In the data rows, 128 means zero.
Every row has a hidden score. In each pair, how much higher is the second row's than the first's? 20 means about the same, 40 much higher and 0 much lower. The score is a weighted sum of the row's numbers plus the product of two more (or one squared), each taken from its middle value.
[110, 129, 162, 139, 137, 142, 125, 115, 137, 144]
[184, 128, 127, 84, 86, 118, 192, 186, 159, 164] >> 13
[189, 122, 155, 89, 33, 102, 200, 184, 197, 175]
[120, 126, 83, 127, 131, 85, 85, 88, 97, 61] >> 24
[123, 104, 136, 150, 135, 120, 134, 142, 132, 161]
[91, 160, 154, 144, 138, 162, 110, 101, 130, 115] >> 35
[63, 109, 112, 183, 137, 131, 41, 69, 120, 69]
[126, 98, 118, 125, 122, 120, 139, 147, 119, 154] >> 7
[95, 134, 132, 145, 178, 146, 118, 117, 111, 132]
[156, 134, 64, 82, 151, 83, 135, 129, 92, 103] >> 17
[112, 96, 139, 149, 123, 111, 129, 134, 136, 161]
[74, 78, 136, 175, 170, 124, 86, 107, 106, 125] >> 26
[95, 89, 93, 140, 189, 75, 83, 89, 75, 101]
[110, 142, 94, 119, 123, 141, 96, 107, 109, 84] >> 14
[158, 194, 117, 73, 114, 187, 145, 151, 140, 134]
[143, 119, 172, 141, 81, 123, 152, 137, 168, 160] >> 34
[157, 91, 178, 160, 19, 38, 173, 156, 243, 143]
[127, 120, 142, 142, 141, 138, 124, 121, 136, 121] >> 18
[125, 175, 133, 104, 135, 167, 140, 131, 122, 141]
[87, 133, 119, 177, 137, 128, 71, 85, 113, 64] >> 35
[147, 148, 73, 86, 149, 138, 132, 140, 86, 115]
[140, 73, 182, 176, 28, 59, 147, 146, 236, 142] >> 28
[145, 104, 131, 108, 110, 124, 162, 169, 108, 183]
[188, 185, 63, 51, 116, 136, 173, 173, 95, 110] >> 2
[160, 173, 180, 119, 127, 173, 183, 147, 179, 120]
[134, 107, 186, 152, 71, 112, 151, 134, 208, 136] >> 21
[127, 137, 115, 114, 165, 157, 138, 141, 108, 153]
[170, 119, 44, 60, 164, 78, 141, 135, 63, 116] >> 22
[123, 138, 118, 121, 156, 155, 136, 132, 110, 139]
[69, 143, 114, 176, 143, 152, 55, 78, 123, 64] >> 34
[86, 138, 160, 169, 148, 172, 81, 100, 113, 136]
[206, 179, 109, 24, 132, 177, 211, 190, 107, 180] >> 10
[121, 128, 77, 120, 156, 117, 98, 111, 91, 101]
[190, 151, 41, 34, 136, 93, 166, 150, 77, 117] >> 12
[124, 118, 87, 131, 146, 101, 93, 101, 99, 97]
[183, 105, 101, 91, 131, 89, 167, 154, 103, 149] >> 20
[115, 104, 122, 139, 149, 113, 133, 132, 120, 133]
[134, 176, 133, 102, 112, 165, 143, 135, 134, 142] >> 17
[130, 149, 153, 113, 124, 133, 157, 136, 134, 149]
[118, 99, 136, 146, 120, 106, 137, 141, 134, 164] >> 11
[74, 124, 104, 161, 154, 140, 58, 84, 114, 73]
[141, 117, 41, 94, 158, 45, 103, 95, 71, 70] >> 14
[110, 106, 184, 172, 96, 102, 120, 119, 203, 117]
[125, 133, 93, 114, 144, 155, 102, 130, 104, 106] >> 8
[82, 108, 111, 170, 150, 132, 51, 82, 96, 59]
[101, 154, 151, 160, 135, 156, 83, 95, 141, 101] >> 9
[128, 152, 142, 122, 127, 149, 137, 128, 132, 139]
[138, 122, 127, 114, 137, 139, 144, 137, 121, 124] >> 21
[152, 150, 135, 98, 131, 135, 171, 154, 112, 157]
[139, 166, 130, 112, 112, 154, 121, 114, 129, 114] >> 20
[126, 98, 162, 174, 94, 80, 135, 132, 186, 144]
[163, 103, 165, 136, 77, 74, 167, 148, 183, 140] >> 34
[113, 118, 121, 126, 132, 119, 137, 136, 123, 127]
[63, 65, 165, 231, 141, 104, 66, 92, 152, 113] >> 15
[81, 95, 135, 165, 171, 110, 105, 116, 116, 134]
[146, 111, 48, 96, 160, 38, 98, 96, 75, 73] >> 16
[124, 99, 133, 142, 118, 106, 143, 149, 130, 170]
[123, 108, 67, 121, 159, 87, 86, 92, 92, 74] >> 19
[143, 97, 58, 97, 160, 68, 108, 118, 73, 107]
[145, 102, 172, 179, 74, 61, 149, 133, 187, 134] >> 22
[150, 135, 146, 128, 117, 132, 167, 151, 143, 158]
[129, 127, 120, 121, 112, 108, 149, 146, 132, 133] >> 26
[108, 142, 108, 150, 113, 131, 83, 97, 121, 71]
[125, 144, 153, 126, 146, 164, 131, 122, 123, 142] >> 10
[74, 128, 120, 192, 138, 113, 56, 70, 119, 61]
[72, 123, 151, 169, 174, 134, 111, 101, 138, 127] >> 8
[147, 109, 106, 96, 133, 132, 153, 167, 97, 154]
[136, 131, 154, 121, 114, 144, 147, 141, 122, 161] >> 27
[117, 73, 135, 161, 133, 73, 115, 113, 154, 98]
[132, 102, 128, 140, 132, 101, 137, 138, 121, 142] >> 12
[165, 170, 138, 94, 119, 172, 156, 150, 132, 150]
[142, 200, 130, 91, 126, 203, 136, 132, 133, 123] >> 19
[129, 142, 153, 131, 131, 149, 132, 122, 138, 134]
[115, 171, 136, 131, 127, 193, 81, 103, 127, 106] >> 21
[174, 177, 79, 72, 105, 141, 162, 150, 105, 102]
[119, 125, 154, 128, 132, 147, 139, 133, 119, 154] >> 37
[156, 174, 80, 78, 113, 149, 144, 151, 106, 101]
[122, 95, 122, 123, 141, 131, 129, 144, 109, 155] >> 29
[139, 139, 153, 110, 149, 150, 146, 137, 112, 161]
[126, 88, 130, 123, 102, 115, 140, 160, 123, 178] >> 18
[125, 177, 136, 115, 122, 166, 123, 120, 138, 123]
[121, 150, 148, 133, 126, 144, 139, 124, 132, 140] >> 24
[118, 86, 134, 136, 139, 129, 119, 142, 110, 152]
[142, 122, 190, 149, 79, 126, 147, 143, 175, 144] >> 25
[120, 146, 94, 138, 134, 129, 100, 107, 108, 72]
[115, 126, 88, 137, 162, 107, 91, 100, 94, 97] >> 16
[85, 131, 117, 175, 133, 134, 64, 88, 124, 73]
[127, 183, 134, 102, 136, 195, 122, 129, 109, 130] >> 12
[170, 185, 112, 58, 111, 163, 168, 165, 102, 163]
[130, 88, 168, 167, 82, 77, 131, 133, 189, 130] >> 27
[102, 119, 108, 145, 152, 154, 100, 126, 124, 118]
[119, 151, 158, 132, 110, 130, 137, 122, 142, 138] >> 38
[130, 115, 174, 159, 83, 116, 131, 123, 179, 147]
[119, 105, 134, 121, 152, 143, 136, 143, 104, 165] >> 22
[134, 131, 164, 114, 86, 138, 156, 144, 132, 172]
[112, 85, 146, 162, 118, 110, 112, 135, 159, 120] >> 9
[117, 178, 142, 115, 134, 195, 124, 125, 126, 131]
[149, 187, 130, 74, 130, 180, 173, 154, 116, 145] >> 18
[125, 115, 100, 134, 124, 120, 104, 116, 116, 97]
[77, 62, 147, 193, 154, 119, 76, 105, 121, 144] >> 16
[102, 149, 138, 147, 142, 161, 90, 100, 110, 121]
[142, 138, 87, 104, 130, 143, 111, 130, 82, 98] >> 16
[113, 102, 144, 150, 130, 121, 122, 129, 161, 125]
[159, 118, 56, 60, 141, 84, 140, 140, 73, 129] >> 16
[142, 143, 117, 99, 137, 154, 152, 149, 116, 159]
[86, 91, 137, 172, 166, 141, 83, 97, 108, 124] >> 28
[137, 105, 133, 131, 121, 124, 149, 161, 153, 142]
[133, 105, 112, 122, 142, 122, 138, 147, 115, 147] >> 18
[99, 118, 173, 164, 141, 147, 102, 104, 143, 137]
[139, 173, 126, 105, 106, 155, 130, 111, 137, 101] >> 20
[147, 148, 128, 101, 124, 142, 154, 136, 116, 148]
[163, 154, 68, 78, 148, 108, 145, 142, 84, 122] >> 11
[113, 154, 145, 131, 147, 146, 132, 117, 130, 141]
[118, 154, 110, 119, 144, 163, 116, 118, 114, 119] >> 14
[129, 140, 163, 143, 125, 132, 150, 128, 153, 142]
[118, 91, 127, 122, 119, 127, 146, 157, 119, 172] >> 20
[160, 180, 77, 77, 115, 161, 132, 145, 100, 86]
[152, 137, 81, 92, 126, 145, 124, 145, 90, 102] >> 24
[132, 94, 139, 142, 110, 123, 131, 143, 164, 130]
[155, 137, 120, 93, 142, 162, 152, 162, 93, 159] >> 21
[187, 120, 156, 110, 69, 77, 190, 172, 178, 145]
[157, 168, 77, 82, 107, 131, 141, 137, 111, 93] >> 3
[103, 110, 87, 158, 162, 102, 62, 82, 105, 70]
[84, 77, 88, 165, 195, 82, 51, 70, 74, 84] >> 25
[149, 122, 161, 132, 114, 148, 144, 145, 164, 140]
[155, 144, 139, 104, 106, 105, 186, 159, 144, 165] >> 28
[130, 135, 130, 123, 148, 144, 128, 122, 129, 115]
[97, 132, 74, 140, 186, 97, 85, 90, 89, 79] >> 15
[89, 175, 155, 149, 156, 184, 95, 102, 131, 114]
[94, 99, 131, 144, 174, 143, 108, 117, 101, 138] >> 22
[158, 135, 185, 128, 90, 163, 145, 146, 192, 129]
[103, 126, 163, 161, 140, 131, 125, 116, 135, 150] >> 24
[140, 94, 147, 156, 83, 76, 150, 150, 167, 161]
[150, 178, 122, 97, 121, 165, 141, 136, 130, 122] >> 19
[79, 147, 162, 158, 153, 161, 99, 97, 137, 129]
[86, 125, 126, 150, 169, 145, 105, 118, 119, 123] >> 15
[174, 98, 156, 110, 28, 74, 192, 181, 208, 173]
[213, 163, 168, 77, 77, 168, 192, 180, 185, 146] >> 12
[123, 109, 99, 118, 162, 129, 123, 133, 105, 121]
[111, 111, 109, 140, 145, 132, 98, 109, 101, 116] >> 24
[133, 95, 133, 132, 112, 90, 143, 129, 165, 115]
[111, 125, 123, 138, 147, 145, 115, 120, 108, 129] >> 13
[138, 143, 94, 99, 140, 157, 135, 152, 116, 127]
[102, 122, 115, 148, 143, 159, 88, 119, 115, 105] >> 28
[100, 118, 88, 150, 168, 115, 75, 85, 103, 69]
[87, 145, 159, 160, 160, 171, 87, 98, 107, 130] >> 28
[76, 104, 181, 185, 132, 135, 90, 90, 130, 142]
[133, 183, 128, 95, 137, 190, 126, 133, 107, 125] >> 4
[153, 114, 127, 111, 108, 100, 163, 139, 154, 122]
[159, 123, 160, 139, 59, 95, 183, 159, 191, 156] >> 16
[155, 148, 106, 104, 129, 151, 144, 146, 129, 122]
[150, 96, 191, 184, 64, 72, 137, 130, 207, 121] >> 28
[110, 148, 92, 122, 131, 144, 94, 106, 108, 83]
[111, 126, 159, 147, 126, 127, 136, 121, 129, 156] >> 27
[108, 106, 106, 160, 126, 109, 81, 96, 120, 83]
[189, 139, 137, 75, 111, 153, 184, 188, 142, 160] >> 15
[113, 130, 115, 136, 160, 148, 116, 124, 101, 126]
[142, 148, 153, 91, 99, 135, 173, 143, 129, 176] >> 32
[75, 70, 214, 229, 56, 74, 97, 95, 216, 138]
[153, 116, 159, 118, 64, 96, 179, 160, 188, 156] >> 15
[152, 110, 146, 132, 114, 111, 150, 136, 139, 152]
[123, 100, 65, 117, 188, 86, 90, 97, 69, 98] >> 16
[154, 136, 83, 86, 122, 128, 142, 137, 113, 113]
[114, 146, 145, 136, 143, 144, 124, 114, 140, 134] >> 26
[127, 138, 153, 134, 136, 153, 124, 117, 128, 137]
[105, 111, 113, 149, 154, 127, 92, 111, 105, 116] >> 17
[123, 124, 117, 144, 145, 115, 119, 115, 117, 115]
[172, 140, 60, 75, 138, 109, 135, 139, 100, 110] >> 10
[91, 93, 138, 161, 158, 128, 112, 115, 111, 149]
[95, 108, 95, 166, 159, 104, 58, 72, 109, 61] >> 21
[148, 141, 86, 99, 127, 151, 120, 136, 79, 104]
[116, 168, 144, 128, 131, 156, 121, 114, 136, 139] >> 18
[103, 165, 154, 139, 145, 188, 100, 114, 106, 115]
[111, 138, 114, 139, 117, 125, 96, 104, 112, 93] >> 22
[139, 139, 145, 112, 130, 143, 146, 135, 122, 157]
[85, 89, 120, 181, 136, 114, 65, 86, 121, 86] >> 27
[168, 153, 97, 80, 123, 178, 144, 161, 94, 152]
[141, 135, 69, 106, 158, 101, 104, 118, 95, 88] >> 23
